One vector is turned by the same rotation once a step. Each row is the vector after some number of steps, and that number follows the row.
The counts run from 0 to 644.
[-10   7  12   4  13   2  -5 -23   7   6   6   4   2   1  -7   9 -21  -5
   4  12  12  16  13  17   1  10  14  21   9  -4  -1   8   3 -24 -14 -16
   5 -15   5  13   1   3   9  -5  27   3  14  19  -9 -33  -4  -9  -2  -2
 -11  -2 -11]
295
[ -9  -2   5  -6  17  11  -6  -9   1   7   5  -8  -4   5  -7  10 -11   0
   4   7   7  22  12  10 -21  14   1  17  22  -4  13  14  -9 -18 -17 -24
   9 -15   9   9  -6  -3  12   4  23  -7  18  12  -4 -29   0 -10  -2 -20
  -5 -13  -6]
268
[ -8  -6  15   0   9   5   1 -25   9  -1   7   7  10   7  -5   8 -31 -14
   8  10   1  25   7   9 -16  17   4  11  18   8   1  -1  -1 -29  -6 -11
  -3 -10   2   5  -4  -3  22  -5  24  -8   9  11 -14 -13  -1  -5   3  -9
 -21   3 -16]
566
[ -6  -3   8  -4  15  10  -5   1   9   3  14   1  -2   4  -2   9 -19  -3
  -1   7   2  23  14  12 -10  18  -3  21  31  -1   7   8  -3 -15  -1 -21
  16  -6   4  -4  -8  -5   8  -1  29  -2  16  -3  -4 -22   7 -12  -2 -25
 -25  -7  -7]
406
[  0  -2  12  -3   5   4  -6 -23   6  -5   4   6   1   3 -14   3 -28  -4
  -9  10   2  23   1   8 -21  22   9  17   3   5  -3  -3  16 -39 -10  -6
   1  -1   4   1   1 -11   7 -16  23  -5   6  13 -11 -19   7  -4  12 -12
 -14 -13  -9]
340
[ -8   6   1  -2   4  10  -7   1  -3  -8  10  -2   0   0   7  17 -22  -4
 -12  10   7  17   5  18 -11  11  -2  26  18   2  -4  19 -10  -5 -14 -11
  20 -17   3   3 -20  -9   0   3  30   4  14  15  -5 -19  13  -6  -6 -26
  -2  -3 -12]
310
[ -8   5   8   4  11  12  -3  -4  -1   4  10   7   0   4   8   9 -24  -2
   0  14   8  19  15  22  -3  12   2  25  18  -4 -10  10  -4 -14  -8 -18
  22 -13   9   3  -9  -3   0   2  27   5  17   8 -10 -24   1 -12  -7 -18
 -13  -3  -9]
208
[ -2   4  12   1  10   8  -3 -18  16  -3   5   4   0  12 -17   3 -21  -4
  -4  10   3  19   9  19 -15  22   8  12  14   5   4  -5  13 -36  -9 -14
  -1  -6   2   3   7  -3   7 -12  20  -3   4   6 -15 -27   2 -10  12 -11
 -19 -15  -5]
322
[-12   2   7   4  11   7  -8 -15   0  -3  12   3  -1  -3   5  11 -27  -9
   1   6   7  20  13  14  -5   9   3  23  11  -2  -1  17 -10 -14 -15 -14
  18 -15   9   7 -15  -8   6   5  32   3  19  19  -5 -26   5  -6  -9 -15
  -6  -5 -13]
190
[ -5   4   7  -3  11   3 -12  -9   4 -21  12   6   6 -12  -4  23 -15 -12
 -23  11   7   7   7   3 -16  16  -5  20  17  10  -2  16  -6 -11   1   2
   2 -15  -4   3 -12  -8   9  -8  41   2   9  14  -3 -15  17   7   5 -17
  -7   1  -8]
136
[  6   3  12  -9  21   5  -3  -9  10  -6   2   3  -5  -8 -12  14  -3  -5
 -26  15  15  10   2  -2 -23  17   0  19  23   3  -3   3   5 -15   8   4
  -2 -11  -6  -3  -7 -11  14 -18  36  -3  -2   5  -3 -19   8  -1   7 -19
 -20   0 -10]
504
[ -5  -2   4  -1  18   3  -2 -16   9  -9   4  -2   5 -14  -2  16 -18  -9
  -3   3   8  12  13   2 -19  13  -4  23  19  10   4  10 -11 -18   3   0
   0 -14 -12  11  -6  -3  15 -10  38  -5  10  11  -4 -22   3  -3   1 -17
 -11   2 -19]
117
[ -4   1   4  -8  14  16  -4 -10   2  -4   4  -2  -3  10  -4  21  -8  -2
 -12  10  16  16   5   8 -21  11   0  11  29  -6   8  16 -14  -6 -16 -20
   4 -25  -3   4 -15  -7  19   2  21  -5   6  18  -5 -19   3  -7  -5 -20
  -1  -9 -10]
25
[ -3  12   6   5  11   9   4  -5   6   2  -4   3   2  11   2   7 -21   5
   2  25  11  14  13  31  -7  15   7  22  17   3 -16  -1   6 -21  -7 -12
  13 -13   1   6  -1   2  -2  -8  18   0   7   8 -18 -26  -4 -14   1 -17
 -16  -3 -10]
451
[ -3   7   0   5  23  10   0 -14   8  -2  -4  -7  -7  -7  -2  13  -7   2
  -4   9  19  11   9  13 -16   4   2  27  21  -2   4  13 -14 -13  -6  -6
   3 -23  -4  12  -6  -3   8  -3  29  -1   6  12  -2 -36  -2 -12  -3 -17
  -6  -3 -15]
494
[ -6   7  13   4   4   4 -13  -2   1  -5   6   6   5   7  -5  12 -22  -5
  -8  23   0  17  12  19 -16  23   6  16   7  11  -1   6   5 -27  -8 -12
  15  -6  20   1  -3  -7  -6   0  18  -5  20   6 -16 -23  12  -2  15 -18
 -13  -8   4]
285
[  0   2  11   1  14  12  -1 -23   0   4  -6   0  -1  10  -8   5 -12   1
  -1  20  12  19  10   7 -32  21  10  13  15   3   0   1   5 -34 -12 -10
  -7 -14   9   8   3  -8   7  -5  10 -14   7  14 -14 -21  -7  -5  10 -14
  -4  -9 -11]
616
[ -2   3   9   2  19   7   0 -22   5  -1  -2   2 -13  -8 -14   6 -10  -4
 -21   7  15  17  -2  -2 -23   8  10  19   8  -8   3   4   1 -26  -4   0
  -7 -14   5   3  -5 -18   8  -7  30  -4  -1  19  -1 -30   3  -6   3 -14
 -13 -10 -13]
417
[  0   4   3   1  14  24  -4 -12   9  -9  12   5   0   7   0  15 -16  -5
 -10   4  10  18  20  10 -21  22  -4  13  33  -4  -1  12 -10 -11 -11 -21
   6 -22  -1   3  -4  -6  10   4  20  -4   7  11  -9 -13   0  -1  -7 -22
  -1 -12  -6]
351
[ -4  14   3   5  10  12  -3 -18  12 -20  10   8  -2   4  -5  20 -15 -10
 -28   6  12  12  -2  12 -10  12   4  13  16   1  -5  10  -5  -8 -12  -4
  -2 -24  -1   0 -15 -13   6  -1  29   6   1  23  -8 -14  12   0   0 -12
  -5  -8 -11]
274
[ -2   5  18   2  13   4  -2 -19  10  -9  -5  12   5   1 -12  20  -8 -12
 -28  26  15   7  -2   8 -16  12   7  15  21   7  -5   3   3 -15  -3   3
 -12 -21   0   4 -12  -7  16  -8  31  -2  -4  16 -13 -19   6   1  10  -8
 -18   8 -12]
523
[ -3  -1  17  -4  14   0  -3 -22   0  -5  -4   4  -1  -6  -8  15  -8  -9
 -21  20  16  12  -6  -3 -26   9   8  17  10   2  -2   9  -3 -21  -6   5
 -10 -17   3   7 -14 -13  16  -9  28  -9   2  19  -5 -17   4   3   6 -10
 -11   7 -16]
316
[  1   5   4  -7  10  17  -6 -14   0 -10   7   7   5   7   3  18 -16   2
 -11  13  18  15  17  12 -15  19  -3  15  28  -2 -14  11   3 -11 -13 -20
   8 -23  -6   5  -3   1  10  -6  22   0   6  16 -12 -13  -4   0  -7 -17
   4  -5 -11]
6
[ -7   0  19  -1  15  -7  -7 -13   3   6  -6   0   3  -4 -13   7 -14  -4
  -2  25   5  13   2   7 -19  11  10  23   8   8   6   3   9 -32  -2   1
   1  -6  12  10  -3  -5   7 -10  27  -7  11   6 -11 -31   4  -7  17  -8
 -23   1  -7]
588
[  1   5  15  -2  11   1   0  -9   7   0  -6  10   5   3  -6  10 -17  -1
 -15  33  14  10   1  14 -17  15   6  20  17   9 -15  -5  14 -24   3   2
   1  -9   1  -1  -3  -7   7 -16  29  -5  -3   5 -18 -20   4  -5  10 -12
 -26   9 -13]
280
[  1   6   4 -11  17  10 -11  -9   9  -8  14   2  -3  -6  -9  16  -8   1
 -19   3  12  10  14   7 -11  18  -2  23  27  -4  -2   7   7 -15   0 -14
  11  -9 -13   2   0  -1  11 -18  36   7   9   5  -3 -24   6  -2  -4 -18
  -9 -12  -7]
503
[ -7   9  -1   1  14   9  -9   0  10 -11   6  -6   4   6  -7  25  -6  -3
 -14  13   8   8   8  21 -10  14  -3  18  29   8  10  14  -9  -1 -13 -14
  10 -21  -5   7 -14   2  10   0  28   2  10   9  -8 -26  11  -8   9 -18
  -5  -8  -8]
448
[  1   7  -6   4  17  15  -1 -13  14 -13   3 -11 -12  -2  -8   9 -13   1
 -12  -2   7  19   7  10 -26  18   1  23  13   3  10   8  -9 -23  -7  -3
   0 -14  -3   1  -6 -15   0  -6  25  -4   5  11  -5 -26   6 -10   6 -26
  -5 -18 -12]
21
[-10   3  26   4  16   5  -7 -20   6   8   7  18   0  10 -11  12 -17 -12
  -7  24   9  17   6  12  -5  13   9   9  19  -7  -1   1   6 -21 -11 -18
   1 -13  19   3  -5  -4  17   3  24   0   9  14 -13 -21   3  -3   3  -2
 -25  -2  -2]
276
[ -2   9   1 -13   7   2 -10   0   7  -6  11  -2   5  -2  -4  18 -18   3
 -11  10   9  10  10  19  -8  17  -4  27  23   2  -5   9   7 -13  -4 -13
  20  -8 -13   1  -4   2   8 -17  38   6   9   3  -8 -24   8  -9   2 -17
 -11  -6 -14]
158
[  2   4   6  -4   9   9  -5 -15  -6  -8  -8  -4  -1   4  -8  12 -10  -1
 -20  21  13  18  -3   5 -37  19   7  14   7   8  -2  10   1 -27 -17   0
  -4 -15   8   3 -12 -16   4  -5  14 -16   6  18 -10 -15   6   2  15 -21
  -2  -7 -11]
514
[-14  -3   5 -15   9   6  -3 -10  10   2  13  -5   0   9 -11  15 -18 -10
  -3   0   6  21  -3   9 -11   9   3  16  26  -5  13  12  -7 -12 -16 -17
   7 -13  -6   0 -17  -7  24  -5  33   1   8  12  -1 -22   9 -11  -4 -14
 -18  -5 -15]
319
[  4   5  -3 -14  13  12   0 -10  14 -12   5  -1  -2   4 -12  17 -10   0
 -21   5  13  13   2   9 -17  17  -2  16  32   0   0   1   2 -13  -6  -9
   3 -13 -21  -2  -8  -6  18 -18  32   1  -4   8  -7 -16   6 -10   0 -20
 -11  -8 -17]
177
